One turn moves each row of this set onto another row. After a few examples, where does it send each row asked below?
Z284: [ 0.01  0.20 -0.03  3.42 -0.15  2.26 -1.13  0.54  1.72  0.36 -1.56  1.61
  2.25  0.58  1.07 -0.88 -0.96  0.12  0.08  0.04 -0.87  1.12  1.95 -0.97
 -1.29]
Z214: [-2.11  1.82  0.12  2.18  2.36  0.90 -1.73  0.98  0.71  1.41 -1.83 -0.88
  1.76  1.63 -0.74  0.09  0.87 -1.31  0.28  1.78  1.36  0.19  0.57 -0.45
 -1.30]
Z762: [-1.37 -0.35  0.47  0.48  1.50 -1.15  1.06 -2.69  1.19  0.48  1.19  0.03
  2.99 -1.33 -0.26 -2.36 -0.71 -1.36 -1.05 -1.90  0.18 -1.75 -0.80  1.42
  1.48]
Z950: [-1.43 -0.98  0.48 -0.61  1.67 -0.79  1.79 -1.51  1.35 -0.11  1.62 -0.61
  2.17 -1.34 -0.17 -1.98 -1.22 -0.67 -0.95 -2.40 -0.65 -1.53 -1.07  1.32
  0.75]
Z709: [ 1.50  1.27 -0.99 -1.22 -0.57 -1.75 -1.67  0.30  1.94 -1.25 -0.42 -0.45
 -1.17  0.11 -1.43 -1.28 -0.34 -0.24 -0.72 -2.49 -0.47  1.86  1.39 -0.91
 -0.49]
Z844: [-1.48 -0.29 -0.59 -0.16  0.22 -0.01  0.97 -1.98  0.80  0.87  1.06 -0.08
  2.74 -1.52  0.13 -2.01 -1.53 -1.69 -1.12 -1.52  0.77 -2.38 -0.44  1.06
  1.89]
Z379: [-2.57  1.09  1.16  1.65  2.51  0.70 -1.89  0.92  0.35  1.66 -1.61  0.43
  1.75  0.81  0.29  0.37  0.49 -0.95  0.23  2.04  1.60  0.22  0.16  0.28
 -0.38]
Z591: [ 1.87  0.72 -1.90 -1.11 -0.72 -0.99 -1.45  0.77  2.41 -1.08 -0.29  0.45
 -1.08  0.99 -1.78 -1.12 -1.46 -1.18 -0.47 -1.74 -1.03  1.42  1.33  0.14
 -0.24]
Z99: [-1.48  1.04  0.13  3.09  2.41  0.79 -0.83  0.12  0.39  0.91 -1.62 -0.57
  1.80  2.04 -1.34  0.27  0.61 -0.65  0.12  2.11  0.77  0.12  1.53  0.30
 -1.35]
Z458: [ 1.88  1.28 -1.67 -1.28 -0.28 -0.95 -1.12  1.21  2.00 -0.03 -1.18 -0.02
 -1.71  1.49 -1.10 -0.91 -0.81 -1.33 -0.22 -1.09 -1.66  1.21  0.23 -1.15
 -0.33]
Z544: [-2.29  2.06  0.50  1.96  2.80  0.23 -1.49  0.10  0.29  1.56 -1.36 -0.02
  2.08  1.14 -0.43 -0.16  1.50 -0.61  0.00  2.55 -0.08  0.10 -0.17 -0.18
 -0.44]
Z930: [-1.05  1.51 -0.43  0.76  0.09 -1.20 -0.72 -2.12  3.90 -0.39  1.27  0.40
 -0.05  0.65  0.34 -2.56 -1.13 -0.53 -0.78 -1.76 -1.16  0.91  3.04 -2.56
  0.20]
Z294: [ 1.35  0.38 -1.57 -0.89 -0.76 -1.99 -0.99  1.07  2.38 -1.05 -0.64  0.06
 -1.03  1.33 -1.62 -1.09 -1.28 -2.04 -1.08  0.01 -1.30  2.00  1.36 -0.82
 -0.51]
Z43: [-0.90  0.50  0.75 -0.34  0.44  2.36  1.36 -1.18  1.80  2.70  1.44 -1.11
  2.34 -0.45  0.89 -3.62 -0.76 -0.72  0.28 -0.36  0.61 -0.81  1.02 -0.87
 -1.06]
Z726: [-0.89 -0.59 -0.19 -0.08  1.34 -0.45  0.78 -2.65  0.84  0.05  0.83  0.16
  1.54 -1.46  0.43 -2.53 -1.63 -1.14 -1.10 -1.44 -1.35 -1.71 -1.33  2.08
  1.47]

Z458 -> Z544
Z844 -> Z709
Where do these go?
Z294 -> Z379
Z591 -> Z214
Z43 -> Z930

